A =
[[127 108 117 139 133 117 117 128]
 [121 138 148 110 142 139 123 133]
 [122 131 120 122 147 127 157 129]]
A[0,0] => 127
A[1,-6] => 148
A[2,-6] => 120
A[-1,-2] => 157
A[-3,-7] => 108
A[-3,3] => 139
A[:, -4] => [133, 142, 147]
A[-1] => [122, 131, 120, 122, 147, 127, 157, 129]

W = [149 126 121 132 134 128 128 120 150]
W[-9]: 149
W[-5]: 134
W[-6]: 132

data =
[[151 145 144 127 143 152 147 136 126 143]
 [110 107 122 139 115 150 139 138 128 133]
 [131 140 113 143 104 145 126 118 107 133]
 [111 116 145 137 119 137 130 125 128 136]]
data[-4, 0] = 151
data[0, 7] = 136
data[2, 3] = 143
data[-2, 7] = 118
data[:, 0] = [151, 110, 131, 111]
data[-4, 4] = 143
data[-1, -8] = 145
data[-3, 1] = 107
data[0, 6] = 147
data[0] = [151, 145, 144, 127, 143, 152, 147, 136, 126, 143]
data[-4, -2] = 126
data[-3, 7] = 138
data[-1, -4] = 130
data[2, 2] = 113

M = [142 141 127 117 111 100 140 116 119]
M[0] -> 142
M[6] -> 140
M[4] -> 111

X = [107 113 132 139 132 127 111 130 121 104 127 129 114 130]
X[0] = 107
X[13] = 130

B = [150 155 127 126 139 133]
B[0] => 150
B[3] => 126
B[2] => 127

a =
[[119 126 113 140 128 137 144 141 145 121 126 127 146 125]
 [122 116 113 127 127 148 117 135 147 117 111 120 148 106]
 [146 135 149 146 143 126 135 137 125 116 112 149 132 113]
 [114 106 135 135 111 136 137 114 149 137 133 130 127 139]
 [117 145 117 114 109 132 119 126 123 139 148 133 143 107]
 [147 117 121 137 139 134 108 140 123 130 111 135 148 146]
 [125 137 127 133 126 137 121 127 144 109 108 127 137 145]
 [136 146 125 113 122 148 109 115 147 130 146 121 141 128]
 [142 126 129 141 128 145 116 141 108 106 123 127 113 140]
 [128 130 128 147 127 127 118 147 123 113 113 135 108 149]
 [146 110 114 141 124 129 109 139 146 144 121 115 134 119]
 [145 121 118 133 143 118 147 113 113 140 116 140 143 117]
 [134 123 118 147 109 110 115 139 135 146 112 128 146 151]
 [132 126 105 128 116 119 121 132 146 119 136 128 138 106]
 [110 124 123 110 124 136 127 140 116 142 124 115 130 121]
 [138 106 144 112 134 124 118 111 138 134 114 122 149 128]]
a[0, 0]	119
a[1, 8]	147
a[5, 4]	139
a[13, 4]	116
a[14, 3]	110
a[11]	[145, 121, 118, 133, 143, 118, 147, 113, 113, 140, 116, 140, 143, 117]
a[11, 4]	143
a[13, 7]	132
a[7, 10]	146
a[8, 10]	123
a[:, 13]	[125, 106, 113, 139, 107, 146, 145, 128, 140, 149, 119, 117, 151, 106, 121, 128]
a[7]	[136, 146, 125, 113, 122, 148, 109, 115, 147, 130, 146, 121, 141, 128]
a[0, 5]	137
a[1]	[122, 116, 113, 127, 127, 148, 117, 135, 147, 117, 111, 120, 148, 106]
a[13, 8]	146
a[11, 6]	147
a[15, 7]	111
a[:, 11]	[127, 120, 149, 130, 133, 135, 127, 121, 127, 135, 115, 140, 128, 128, 115, 122]
a[3, 12]	127
a[2]	[146, 135, 149, 146, 143, 126, 135, 137, 125, 116, 112, 149, 132, 113]
a[:, 9]	[121, 117, 116, 137, 139, 130, 109, 130, 106, 113, 144, 140, 146, 119, 142, 134]
a[6, 12]	137
a[:, 12]	[146, 148, 132, 127, 143, 148, 137, 141, 113, 108, 134, 143, 146, 138, 130, 149]
a[:, 4]	[128, 127, 143, 111, 109, 139, 126, 122, 128, 127, 124, 143, 109, 116, 124, 134]
a[10, 8]	146
a[12, 13]	151
a[6, 9]	109
a[10, 7]	139
a[10, 1]	110
a[5, 7]	140
a[1, 2]	113
a[4, 2]	117
a[15, 3]	112
a[11, 12]	143
a[6, 13]	145
a[2, 11]	149
a[9, 7]	147
a[:, 7]	[141, 135, 137, 114, 126, 140, 127, 115, 141, 147, 139, 113, 139, 132, 140, 111]

grid = (118, 141, 110, 114, 112, 122, 109, 151, 115, 146, 156, 112, 146, 153, 138)
grid[0] => 118
grid[11] => 112
grid[3] => 114
grid[6] => 109
grid[7] => 151

arr =
[[115 127 128 117 114 127 128 126 122 130 127 121 129]
 [112 128  99 110 110 131 129 129 116 132 109 117 135]
 [119 132 150 117 117 138 135 136 123 145 138 122 126]
 [131 128 128 131 131 131 128 129 131 146 127 130 128]
 [138 122 137 136 141 118 122 121 135 121 133 134 127]
 [128 126 104 128 126 125 126 126 126 116 114 127 125]]
Indices start at 0.
(0, 0): 115
(4, 0): 138
(3, 7): 129
(0, 2): 128
(4, 10): 133
(4, 4): 141
(2, 7): 136
(1, 9): 132
(2, 5): 138
(1, 1): 128
(5, 5): 125
(0, 10): 127
(0, 11): 121
(1, 6): 129
(1, 12): 135
(4, 2): 137
(4, 11): 134
(2, 9): 145
(2, 2): 150
(0, 4): 114
(4, 12): 127
(2, 0): 119
(0, 5): 127
(2, 11): 122
(1, 8): 116
(1, 3): 110
(4, 8): 135

m = [130, 139, 101, 148]
m[-4] => 130
m[1] => 139

x =
[[140 114 109 119 122]
 [118 137  99  99 102]]
x[0,0] = 140
x[-2] = [140, 114, 109, 119, 122]
x[1] = [118, 137, 99, 99, 102]
x[:, -3] = [109, 99]
x[-2,-4] = 114
